Rows are one point carried round by a steady rotation, each followed by how many steps it has turned.
The counts run from 0 to 399.
[+0.01,-0.60,-1.28,-0.04,+0.41,+1.64,+0.03,-1.56,-0.21,+2.82,-0.64,+0.05,-0.15,-2.47,+2.69,+1.40,+0.37,+0.07,-1.71,+2.14,+0.25,+0.86,-0.32,+0.27,-0.47,+0.52,+1.70,+0.51,-3.26,-1.98,+5.03,-1.14,-0.61,-0.87] => 106
[-0.99,-1.07,-2.19,-0.57,+3.87,-1.40,-0.51,+0.78,+0.88,-0.28,-0.28,-1.43,+2.79,+1.19,-2.28,-0.22,+1.05,-0.18,+3.03,-0.06,+0.62,-0.83,-1.22,+1.20,+1.04,-0.17,+2.26,+1.98,+1.23,+2.63,-2.61,+1.06,-0.08,+0.52] => 86
[+0.33,+2.21,-0.95,+1.55,-0.47,+1.82,+0.62,-1.63,+2.64,-4.04,+0.43,-1.26,+0.86,-0.13,+1.00,-0.59,-1.32,-0.14,-0.72,+1.72,-2.15,-0.85,-0.25,-2.67,+0.64,-0.15,+0.19,+0.30,-1.83,-1.36,+3.37,+0.22,-1.30,+0.46] => 131
[+2.50,+0.17,-1.93,+0.34,-0.28,+0.56,-1.13,-0.93,+3.03,+1.22,-1.12,+0.42,+2.34,-1.20,+1.99,+0.93,-0.84,+2.98,+2.09,+2.87,-0.50,+3.03,-1.76,-1.61,+0.86,+0.39,+1.79,-0.23,+1.32,+1.00,-0.33,+0.90,-1.39,-2.69] => 174
[+2.50,+1.64,-2.04,-2.29,-2.09,+2.06,-0.91,-2.41,+0.46,+1.47,+1.08,+0.55,-0.37,-1.41,+0.28,+0.45,-0.92,-1.20,+0.93,+1.08,+1.35,-0.13,-2.14,-0.71,-1.38,+1.26,+2.47,-2.12,-1.51,-1.87,+2.67,-0.35,-1.05,+1.55] => 209
[+1.65,+1.61,-1.66,-0.74,+0.60,+1.50,-0.87,-3.14,+2.36,+0.10,-0.40,-0.27,+2.17,+1.32,+2.22,+1.57,-0.44,+2.17,+2.19,+0.85,+0.68,+1.72,-1.93,-0.96,-0.58,-0.82,+0.16,-3.01,-1.24,+1.18,-2.36,+0.12,-1.75,-0.07] => 378
[-0.33,-1.25,-0.21,+1.13,+3.41,+0.15,+2.51,-0.99,-0.77,-1.14,+1.42,-1.51,+1.03,+1.27,+0.66,+2.90,+0.94,-1.73,-1.58,-2.05,-0.73,-2.33,+2.42,+0.82,+1.41,+0.55,-2.05,+0.48,-1.57,-0.02,+0.94,-2.79,+2.73,+1.02] => 128
[-0.03,+0.14,-0.26,+0.82,+0.36,+0.04,+2.50,-0.20,-0.98,+0.06,+3.43,-1.13,+0.95,-0.01,-0.71,+2.13,+0.40,-3.38,-0.56,-2.05,-0.44,-2.88,+2.10,+1.51,+3.21,+1.08,+0.14,+1.78,+0.77,-0.68,-0.29,-0.81,+0.62,+3.03] => 397
[+2.81,-0.99,-2.68,+0.27,+2.40,-1.51,-0.19,-2.27,-0.01,+0.55,-0.34,+2.04,-0.62,-0.92,+1.19,+2.46,+1.02,+2.16,+2.13,+0.05,-1.45,-0.36,+0.70,-0.60,-1.30,+0.05,-0.31,-0.26,-1.20,+1.70,+0.83,-1.51,+2.83,-2.64] => 200
[+0.09,-0.24,-2.25,+0.93,+3.70,-0.33,+2.86,-2.01,-0.85,+1.49,+2.00,+0.99,-0.27,+0.59,-0.27,+0.71,+1.02,-2.20,+1.71,-0.66,+1.27,-1.29,+1.96,+0.53,-1.87,+2.37,-0.43,+2.06,-0.42,+2.46,-1.36,-2.13,+0.47,-0.07] => 227
[-1.60,+0.54,-4.00,+1.42,+0.82,-1.69,-0.38,-1.38,+1.37,-2.18,-1.02,+0.76,+0.35,+0.40,-1.83,-1.76,+0.21,+0.99,+2.19,+1.60,-1.98,+1.61,-2.33,-0.94,-1.14,-0.87,+1.19,+1.82,-0.91,+3.47,+1.16,+1.74,-0.83,+0.93] => 224
[+1.83,-1.84,-2.30,-1.08,+0.94,+1.13,-1.43,-4.09,+3.57,-0.20,+1.15,-0.20,+0.25,+0.86,-1.37,+0.05,-0.55,-2.03,+1.48,+1.22,+0.04,-0.80,-2.03,-0.99,+0.17,+0.05,-1.41,-0.15,-1.16,+1.09,+2.02,+2.03,+1.84,-2.19] => 341
[+0.23,+0.15,-1.00,+0.04,+0.79,+0.22,+0.91,-1.84,+0.96,-1.69,+2.01,-0.83,-0.29,-0.75,+1.14,+1.40,+0.52,-3.34,-2.61,-0.28,-1.68,-2.22,+1.55,-0.38,+0.08,+0.47,+0.03,+0.71,-3.28,-0.75,+3.22,-0.67,+2.86,+0.29] => 232
[+0.52,-0.91,-0.80,-0.65,-3.93,+0.21,-0.15,+1.09,+1.07,-0.66,+1.04,-1.72,+1.45,-2.44,-0.80,-0.12,-0.33,-0.40,-1.25,-0.55,-1.50,+0.69,-1.82,-0.43,+3.59,+0.18,+2.46,+0.44,+0.91,-1.12,+3.20,+2.76,-0.22,+2.73] => 181
[+3.38,+1.63,-3.18,+0.61,+0.63,+0.73,+0.15,-1.82,+2.04,-1.71,+0.97,+1.39,+0.25,-0.83,-1.74,+0.15,-1.00,+0.50,+3.86,+0.96,-0.31,-1.26,-1.24,-1.89,-0.18,+1.89,-0.53,-0.66,+2.59,+0.71,-0.65,-0.35,-1.42,-0.56] => 302
[+0.58,+2.50,-2.38,+2.45,-2.72,+0.60,+3.33,-0.89,-0.50,-0.97,+2.17,+0.96,-0.84,-0.99,+0.22,+0.44,-0.58,-0.83,-0.61,-0.11,-1.31,-0.33,+0.94,-0.60,-0.47,+1.91,+0.34,+1.72,-1.06,+0.50,+2.71,-0.16,-1.45,+3.37] => 259
[-2.48,-0.25,-2.97,+2.51,+1.95,-1.19,-0.23,+0.93,-0.45,-0.81,-2.23,-0.27,+0.36,-0.61,-0.54,-0.44,+0.68,+1.51,+0.76,+1.93,-1.33,+1.50,-0.76,+0.74,+0.08,-0.52,+2.00,+2.31,-1.61,+2.27,+2.14,+0.25,-1.34,+0.66] => 223
[-2.36,+0.49,-2.16,+2.77,+0.32,+0.45,+0.61,-0.14,-0.05,-2.07,-0.54,-1.07,+0.28,+1.83,-2.53,-0.50,-0.57,-0.18,+1.06,+0.53,-0.26,+0.31,-2.95,-0.46,+1.44,+0.56,+0.22,-0.05,-0.75,+0.85,+2.09,+1.72,-2.27,+4.07] => 120
[+1.37,+1.60,-2.49,-1.55,+1.31,-0.86,+0.55,-0.17,+1.58,-5.47,-0.39,-1.74,+1.63,-0.95,+0.63,-0.25,-0.40,+0.51,-0.43,-0.78,-2.90,-0.02,+0.08,-2.30,-1.34,-1.39,+0.84,+0.75,-1.38,+0.87,+2.19,-1.22,+1.60,+0.68] => 334
[+1.24,-0.66,-1.01,+0.53,+1.80,+0.22,+2.93,-1.18,-0.19,-1.76,+2.34,-1.21,-0.24,+1.84,-1.23,+1.57,-0.60,-2.27,-0.67,-2.54,-0.12,-1.99,+1.38,-0.71,+1.15,+1.53,-3.30,+0.14,+0.28,+0.96,+0.42,-1.42,+2.15,+1.54] => 127
[+1.73,+1.11,-0.68,-0.03,-0.99,+2.03,-1.73,-1.58,+1.34,-0.91,+0.67,-0.27,+0.89,+0.78,-0.26,+2.34,-1.12,+0.18,+1.50,-0.57,-0.71,-2.07,-1.79,-0.96,+3.74,-0.18,-0.69,-3.07,-0.50,-2.34,+1.40,+0.26,-0.36,+2.36] => 170
[+1.60,-1.07,-2.08,-0.11,-2.09,-2.93,+1.98,-1.18,+0.74,+0.50,+3.05,+0.26,-0.17,-0.71,-1.52,+0.38,+0.40,-2.22,+0.79,-0.97,-1.89,+0.09,+1.64,+0.24,+0.72,+1.16,-0.14,+2.69,+1.57,+3.18,-0.93,+1.26,+2.23,+0.92] => 292
[+0.84,+0.44,-0.58,+1.05,+2.75,+2.56,-0.15,-2.67,+2.19,+0.02,-0.56,-0.57,+2.70,+2.40,+0.80,+0.17,-0.91,+0.56,+2.27,+1.85,+2.08,+0.11,-1.96,-0.98,+0.86,+0.55,-0.42,-2.20,+0.58,+0.19,-1.42,+0.27,-2.40,-1.63] => 136
[+2.84,-1.58,-0.86,-1.60,+0.09,+1.55,+0.98,-2.01,+3.32,-1.72,+0.42,-1.92,+2.00,-0.05,+0.85,-1.41,-1.25,+0.63,-0.20,+1.38,+1.02,+2.09,-1.57,-2.78,-0.04,+1.02,-0.76,+0.68,+0.90,+0.94,+1.86,+1.56,-0.53,-3.05] => 241
[+3.93,-1.35,-1.23,-2.30,-1.76,+0.12,+0.80,-1.78,+1.48,+2.24,+2.68,+0.43,+0.60,+0.12,-0.21,+1.86,-0.85,-0.32,+1.45,-0.99,+1.38,+1.19,-1.05,-0.27,+1.45,+1.42,-0.71,-1.80,+2.11,+1.20,-1.18,+1.16,+0.34,+0.26] => 176
[+1.13,-2.79,-1.81,-2.05,+0.24,-1.03,+2.24,+0.55,-0.57,+2.71,+1.14,-0.75,+0.46,-2.70,+0.61,+0.10,+0.61,-1.26,-1.17,+0.20,+1.12,+1.48,+1.03,+0.72,-0.60,+2.31,+1.97,+3.15,+0.68,+1.35,+2.16,-0.06,+0.75,-1.38] => 216
[+0.17,-0.29,-0.27,-0.99,+1.55,-1.48,+2.29,+0.95,-0.12,-1.13,+1.21,-2.45,+3.60,+1.54,+0.29,+1.12,+0.19,+0.97,+0.40,-1.73,+0.51,+1.63,-0.33,+0.43,+2.41,-0.93,+0.61,+0.74,+1.79,+2.85,-3.53,-0.20,-0.51,+2.60] => 152
[+0.60,-1.03,-2.05,+0.82,+2.56,+0.64,-2.24,-2.27,+3.09,-1.89,-1.06,-0.79,+0.88,+1.93,-0.67,+0.13,-0.53,+0.25,+1.93,+1.85,-0.23,+0.02,-3.31,-1.80,+0.90,-0.30,-1.04,-0.98,-0.56,+0.81,+1.80,+1.48,+0.32,-1.32] => 340
[-0.37,+1.11,-1.96,+2.65,+0.68,-0.01,-1.94,-1.10,+0.19,+0.61,-0.16,+1.25,-0.22,-1.56,+1.11,+2.56,+1.56,-0.70,+1.02,+0.97,-3.79,-1.95,+1.30,+0.69,+0.70,-0.97,+1.92,+0.75,-3.19,-0.08,+1.85,-1.11,+1.93,+0.29] => 299
[+3.61,+0.01,-2.35,+0.58,+0.92,+0.12,+0.42,-2.32,+1.05,+0.38,+0.88,+1.93,-0.19,-0.01,-1.58,+1.56,-0.75,-0.44,+3.58,-0.94,-0.11,-1.92,-0.42,-1.59,+1.07,+2.48,-2.55,-1.59,+2.35,-0.07,-0.33,-1.08,+1.05,-0.58] => 303
[+0.53,-1.00,-0.34,-1.31,-0.78,+1.99,-0.69,-2.17,+0.65,+1.76,+0.85,-1.44,+0.10,-1.21,+0.59,+0.84,-0.04,-2.51,-2.14,+1.38,+0.29,-1.17,-0.65,+0.16,+0.62,+0.51,+1.54,-0.06,-2.75,-2.99,+5.20,+0.44,+0.54,+0.10] => 105
[-1.48,+0.64,-0.76,+1.84,+0.77,-0.51,+0.83,+2.37,-0.34,-3.52,-0.73,-2.18,+2.98,-0.31,-0.31,+0.44,-0.06,+1.40,-0.50,-0.66,-2.77,-0.49,-0.62,-0.21,+3.66,-0.93,+1.82,+1.23,+1.68,-0.34,+0.47,+0.62,-0.66,+3.48] => 53
[+0.16,-0.62,-1.38,-0.37,+0.88,-0.13,+0.86,-1.61,+1.55,-3.59,+1.79,-2.34,+0.94,+0.88,-1.48,+0.15,-0.16,-3.05,-1.42,-1.35,-2.06,-2.78,+0.76,-1.30,+1.35,-0.25,-1.43,+1.05,-1.08,-0.37,+3.10,+0.79,+2.48,+1.13] => 231
